(in the rows, 128 means zero)
One turn moves every row onto another: examples first, then more rows asked
Vud: [142 153 138 125 108 132 139 127 129 155 112 125 109  85 130 132 116 135
 130 106 141 138 101 100 177 145]
Kiko: [155 147 159 118 105 128 132 132 141 152 102 130 122  98 134 126 131 145
 123 109 154 134  92 105 182 121]
leka: [155 134 143 138 109 123 144 120 131 166  87 124 136 105 144 123 146 141
 135 114 153 143 105 126 187 149]
bepem: [165 109 128  98  91 138 136 106 133 131 158 139 106 141 116 110 156 132
  96 151 138 149 119 154 134 129]
kug: [143 130 120 138 112 105 151 126 122 174 103 124 116  96 142 128 131 126
 133 117 147 141 116 119 191 146]
panir: [167 137 130 107  96  79 129 136 136 162 119 125 131 125 143  97 144 126
 109 131 155 144 121  88 179 124]
bevor: [168 106 131 110  93 125 136 106 135 131 155 138 115 145 111 112 151 138
  95 151 124 156 117 153 128 140]
pogak: [157 115 121 105  90 143 135  98 120 128 161 137 101 135 117 113 146 128
 101 150 131 153 120 147 127 147]
Mado: [159 154 104 122 108 112 147 131 143 178 128 115 119 108 122 106 138 122
 122 108 140 154 137 101 178 167]
bubi: [160 109 120 114  96 127 140 103 130 132 160 134 108 138 109 113 143 133
 100 150 117 158 121 151 125 154]
Leleb: [143 133 157  97  99  88 137 129 127 156 118 133 107 116 126 103 140 138
 127 122 140 142 100  96 205 131]
duba: [138 143 139 107 108 111 150 126 135 168 126 126  99 103 110 108 137 136
 136 106 132 150 113 106 206 160]
befop: [149 148 168 109  98 121 135 116 125 149 105 131 113 116 124 105 144 148
 136 110 135 152  96 102 195 163]
bitup: [152 108 117  94  98 138 138 103 133 133 170 125 112 132 113 103 150 126
 104 158 133 148 119 149 134 141]
buv: [145 124 139 126 109  97 140 123 124 162  97 118 139 102 154 114 138 131
 133 132 153 135 100 112 190 134]
zot: [159 100 113 109  95 147 133 106 143 126 153 122 111 133 121 105 144 128
  99 155 126 159 129 150 139 126]
lun: [159 103 114 111  93 149 130 101 137 123 150 123 109 132 125 106 141 128
 101 154 123 160 127 147 136 133]
nisi: [159 101 122 104  97 117 139 107 138 135 165 130 119 139 110 106 147 131
  99 157 122 153 117 150 131 142]
Nizal: [162 100 118 111  92 144 130 105 137 123 149 128 106 135 125 107 143 129
  96 154 127 160 129 148 137 124]
bem: [178 159 146 125  93 125 125 116 129 150  98 125 137 126 141 103 149 142
 119 113 146 158 115  97 164 166]
samad: [137 140 140 108 113 114 139 137 144 159 123 114 126  86 131 117 121 132
 129 121 149 128  95  99 187 126]

lun turns into Nizal
Leleb turns into duba
Now find these:
leka turns into buv
pogak turns into bepem
Kiko turns into samad
bem turns into panir
bevor turns into nisi

One turn moves every row onto another: examples first, then more rows asked
Lepor: [149 124 146 114 141 122 118 115  96 140 133 121 151 124 104  76 105 110
  94 139 159 170 108 103  93]
Vek: [138 131 134 145 125  92 124 133 100 174 131 129 140 141  97 109 113 155
 111 113 151 163 146 112 151]
tenu: [140 138 133 123 120 134 134 135 100 132 148 130 162 126 121 120 133  98
 122 155 158 141  96 124 146]
setek: [167 112 135 126 146 145 135 131 118 132 155 131 145 167 137 106 133 141
 115 136 154 139 157 120 101]
Tad: [131 117 154 107 120 128 133  93 133 104 127 115 150 114  91 122 118 134
  95 140 137 155 130 107 105]
vugi: [129 105 119 136 141 110 123 118 130 123 107 140 154 133 127 106 158 108
 123 124 158 170 170 111 119]
Muru: [160 153 130 116 120 124 121 132 134 174 164 127 160 164 112 106 132 138
 104 131 131 148 132  99 132]
nen: [150 124 136 127 144 134 124  71 111 140 131 134 140 127 133  95 141 118
 123 126 122 149 120 127 132]
Lusag: [156 118 120 134 122  71 109 141 131 149 118 137 142 121 101  83 133 110
  99 120 153 153 135  92 131]
Rif: [152 122 130 102 126 105 125  99 111 154 122 116 146 130 113  71 137 110
 113 126 134 152  93 123 118]
meki: [158 129 137  93 123 114 125 148 108 144 166 116 152 161 136 117 144 137
 108 145 150 160 141  99 108]
zif: [164 130 126 144 129 129 120 131 124 139 138 123 164 179 119  90 160 128
 117 139 132 121 135 127 114]
mol: [123 113 147 121 144 144 134  98  96 117 146 124 156 126 134 116 150 102
 116 144 150 161 124 110 137]
sol: [137 125 155 125 146 130 127 106 107 100 110  99 152 139  88 130 112 136
 104 133 157 154 118 109 122]
ronak: [150 113 131 148 120 102 127 125  96 142 150 110 159 173 112  98 167 124
  95 136 139 153 127  97 102]
vus: [165 133 149 119 116 120 124  94 124 122 113 125 149 110  99 127 112 149
 104 139 131 127 121 123 116]
Zoki: [120 139 137 109 131 105 118 158 123 145 146 119 132 151 100 102 113 138
 118 123 154 170 150 113 153]
pazad: [154 117 134 153 134 126 137 109 117 164 166 130 148 164 106 102 128 139
  89 119 143 159 141  87 113]
Bini: [163 150 139 141 135 141 118 123 100 143 143 145 151 121 110 106  92 113
 111 151 154 149 107 121 117]
katom: [130 125 131 109 104 109 144 106 134 110 128 108 140 132  86 128 128 123
 114 135 135 153 101 122 124]
nak: [153 120 146 107 119 108 136 120 111 119 106 100 157 126  92 126 121 139
 107 136 155 127 100 121 130]
reri: [147 146 135 139 128 124 126  94 120 109 119 116 136 140  89 139 111 136
 121 132 130 152 110 127 129]
gul: [124 141 147 118 136 113 110 152 126 115 150 132 115 142 127 110 126 133
 119 141 139 161 166 126 117]
zelam: [116 111 151 148 120 107 134 138 124 145 112 129 158 136 109  89 165 127
  95 130 145 126 150 132 108]
vasu: [155 115 113 150 131  93 105 108 133 138 106 149 146 126 112  85 142 118
 117 119 137 157 161 110 127]
giziz: [132 121 141 141 121 109 134 145 134 127 134 144 119 134 131 105 147 130
 116 136 138 126 154 149 104]
sodid: [133 132 118 125 134 105 130 150 132 135 111 141 150 135 136 133 157 104
 130 130 167 157 146 119 133]
Rez: [150 156 134 141 148 113 113 152 136 145 120 154 139 125 130 135 124 114
 113 129 165 151 147 104 132]
mezo: [146 131 143 134 148  97 111 152 130 142 128 140 140 119 111 106 116 110
  88 124 173 162 146  78 124]
zofod: [126 124 153 161 128  97 116 120  93 161 113 127 162 133 102 102 144 147
  91 124 144 153 157 108 118]

vugi turns into vasu
pazad turns into Muru
Lepor turns into Bini
Now find these:
reri turns into katom
zofod turns into Vek

One turn moves every row onto another: examples first, then more rows asked
kuzen: [141 114 131 107 165 135 125 144 130  96 117 105 169 109 153 119  84  93
 120 122 130 169]
teb: [115 113 148 120 168 146 112 127 138 125 137  81 177 104 131 121 149 136
 131 174 137 135]
Luv: [121 107 163 150 159 128 114 117 143 131 153  71 161 144 143 101 120 121
 128 101 162 170]
Gepod: [155 121 134 113 157 134 123 121 155  89 106 102 168 111 149 117  99  87
 127 124 139 157]
vuniz: [145  97 123 123 171 122 110 113 119 115 130 113 139 104 114 104 114 110
 117 132 165 138]
Gofe: [ 91 124 156 134 118 143 121 123 123 104 125 105 149 139 114  95 130 133
 136 119 156 139]
Sog: [ 88 129 138 145 126 127 132 131 124 111 142  97 150 136 123  94 109 135
 150 105 142 170]
gebi: [ 96 113 153 138 122 142 117 124 112 105 124 111 155 145 111  97 126 131
 126 116 144 140]
Lavu: [146 128 134 108 153 134 127 122 164  90 110  95 162 104 152 115  98  87
 138 126 150 157]
Rego: [100 107 142 131 160 159 105 133 132 123 139  82 187 115 137 129 134 129
 111 158 117 148]
Sazov: [119 105 161 150 161 127 114 119 141 131 156  71 161 142 142 101 117 121
 128 100 162 171]
Mubu: [141 139 148 103 152 144 130 135 158  91 108  94 163 105 162 116 107  96
 139 129 154 161]
zogim: [ 97 140 150 147 121 134 131 123 135 107 133  97 152 142 125  96 127 136
 152 107 148 166]
samus: [ 85 108 144 135 125 137 120 132 108 108 133 109 151 138 110  95 112 130
 129 116 145 145]
tirod: [121 105 162 151 160 127 114 118 141 131 154  72 162 144 142 101 118 121
 127 100 160 170]
fifaf: [141 147 134 132 163 146 132 111 114 126 111  97 159 125 141 144 135 113
 149 139 141 182]
Pag: [116 103 142 122 173 142 111 130 127 126 139  86 180 106 127 122 140 134
 123 171 127 138]
Lod: [119 107 162 151 159 127 114 119 143 131 155  70 161 142 142 100 117 121
 129 101 163 170]
dutus: [156 128 147 111 159 143 124 133 142  90 103 106 173 118 156 120 108  95
 120 125 134 161]
bafaf: [ 99 121 139 151 130 127 127 129 114 110 136 106 158 147 119  98 112 134
 135 103 128 170]
Takop: [127 126 132 100 158 136 133 146 146  97 122  93 159  96 159 116  84  94
 139 126 150 169]
Gogoz: [ 79 117 148 131 119 139 123 131 119 107 134 102 145 132 114  93 116 131
 140 118 158 143]
Kufef: [103 111 142 116 167 143 116 133 138 127 145  76 172  95 131 119 138 135
 139 173 143 139]
dat: [100 121 150 128 153 163 108 129 146 120 134  76 184 113 142 129 146 131
 122 161 130 145]
murav: [141 116 133 119 161 129 115 109 141 112 127 102 132  97 121 101 127 113
 135 137 186 133]
niv: [ 85 119 142 122 152 159 112 136 148 123 145  70 177 101 142 126 132 129
 131 161 137 149]
feg: [154 110 135 125 165 129 109 105 131 111 121 112 140 108 118 105 132 113
 121 134 171 132]
Bipe: [ 85 105 134 125 160 154 109 140 134 126 149  76 180 104 138 128 120 128
 121 158 125 152]
nis: [104 101 136 118 172 139 114 136 127 129 148  81 175  98 127 120 130 133
 130 171 132 141]
mer: [136 133 122 132 170 140 131 118 100 130 119 101 160 122 137 145 117 111
 142 136 132 188]
zopoz: [127 150 129 126 160 144 139 116 121 128 120  89 151 113 144 142 126 113
 163 141 155 184]
Tepup: [148 114 125 111 160 129 124 127 147  92 114 102 166 106 147 117  86  85
 126 123 136 162]
vekek: [139 119 125 107 156 130 127 129 155  93 118  96 161  99 150 115  84  86
 137 124 147 162]
ziku: [121 137 117 126 166 138 137 123 108 131 128  92 152 110 140 142 109 111
 156 138 146 190]
Vifon: [108 132 150 153 125 134 125 121 125 106 126 106 160 152 122  99 130 136
 138 105 133 164]
muga: [133 103 121 118 166 122 115 117 129 116 137 104 131  93 118 102 110 111
 132 134 180 139]

murav turns into feg
Kufef turns into teb
Rego turns into Bipe
Now find these:
Mubu turns into dutus
mer turns into ziku
Sog turns into zogim
samus turns into Gogoz
Gepod turns into Tepup

One turn moves every row onto another: examples first, then more rows asked
nimo: [118 143 123 148 123 127 144 153 102 149 125 144 159 108 121]
bap: [148 104 157 145 130 126 119 136 138 139 149 157 139 118 140]
fifud: [126 119 118 135 118 133 162 153 146 138 124 109 147 124 117]
gefu: [107 149 119 143 137 130 122 149 106 144 151 143 150 120 131]
kuv: [140 115 151 123 132 159 102 119 105 140 120 140 124 129 118]
supa: [119 149 120 147 113 121 143 154 114 145 133 147 159 118 115]
lor: [164 115 134 106 134 109 147 106 120 146 118 127 128 130 128]
zak: [102 118 138 159 149 123 149 112 136 149 115 121 138 112 134]
Kiru: [128 121 136 131 152 133 104 104 110 136 127 127 167 112 107]
Ven: [145 125 154 129 125 158 114 122 122 138 126 154 116 102 104]
zodi: [148 111 144 136 121 138 130 134 129 114 160 122 121 150 118]
Gegum: [142 127 131 168 133 136 108 120 134 148 131 125 140  96 100]
Diti: [110 124 113 125 108 126 135 105 132 141  96 125 125 120 138]
diz: [153 157 132 164 142 116 125 108 141 135 115 123 129 120 129]
tobo: [119 129 140 139 114 102 110 121 117 156 132 119 113 131 112]
mani: [159 140 127 126 139 110 127 109 145 129 143 140 101 125 130]
daval: [149 125 133 106 121 137 149 129 148 166 139 119 150 134 118]
rugu: [144 163 125 113 124 129 132 103 123 147 126 148 149 122  97]
tinel: [144 165 125 125 131 149 137 124 104 125 152 115 154 110 121]
bidut: [125 121 108 138 125 137 159 113 124 122 149 136 105 114 148]
tadin: [123 124 103 113  99 137 128 102 145 138 152 146 136 120 125]
fub: [131 135 140 152 112 117 129 140  98 115 134 104 133 111 124]
Fuv: [135 121 116 150 133 138 138 108 142 134 156 153 170 136 119]
nin: [143 108 110 139 120 130 164 102 115 122 130 137 127 135 147]
val: [107 138 116 120 142 132 137 139 149 108 144 123 147 134 125]
Nezel: [110 111 143 127 129 120 119 108 133 102 142 118 151 116 110]
vabo: [143 118 148 130 122 151 116 126 116 146 118 155 108 100 116]
Zez: [146 134 151 129 158 149 134 122 131 150 110 146 147 119 150]
poz: [143 119 140 115 133 158 103 117 105 139 124 156 124 126 123]
defus: [145 138 118 150 125 160 136 113 147 146 121 101 146 118 111]
sok: [128 125 114 133 135 135 164  99 129 124 146 139 110 114 148]
gupon: [148 114 145 118 137 105 135 104 117 145 158 123 161 117 119]
tud: [ 98 154 122 136 136 125 130 146 110 150 143 133 150 124 130]
zamol: [136 116 104 126 123 139 166 108 108 118 128 139 131 128 145]
Duli: [121 141 144 128 132 107 122 130 158 112 117 135 124 135 127]
Baf: [139 143 151 118 146 152 164 120 129 121 112 120 125 117 118]

fifud turns into Gegum
Diti turns into fub
Now find these:
Baf turns into zak
nin turns into supa
zamol turns into nimo
diz turns into Duli

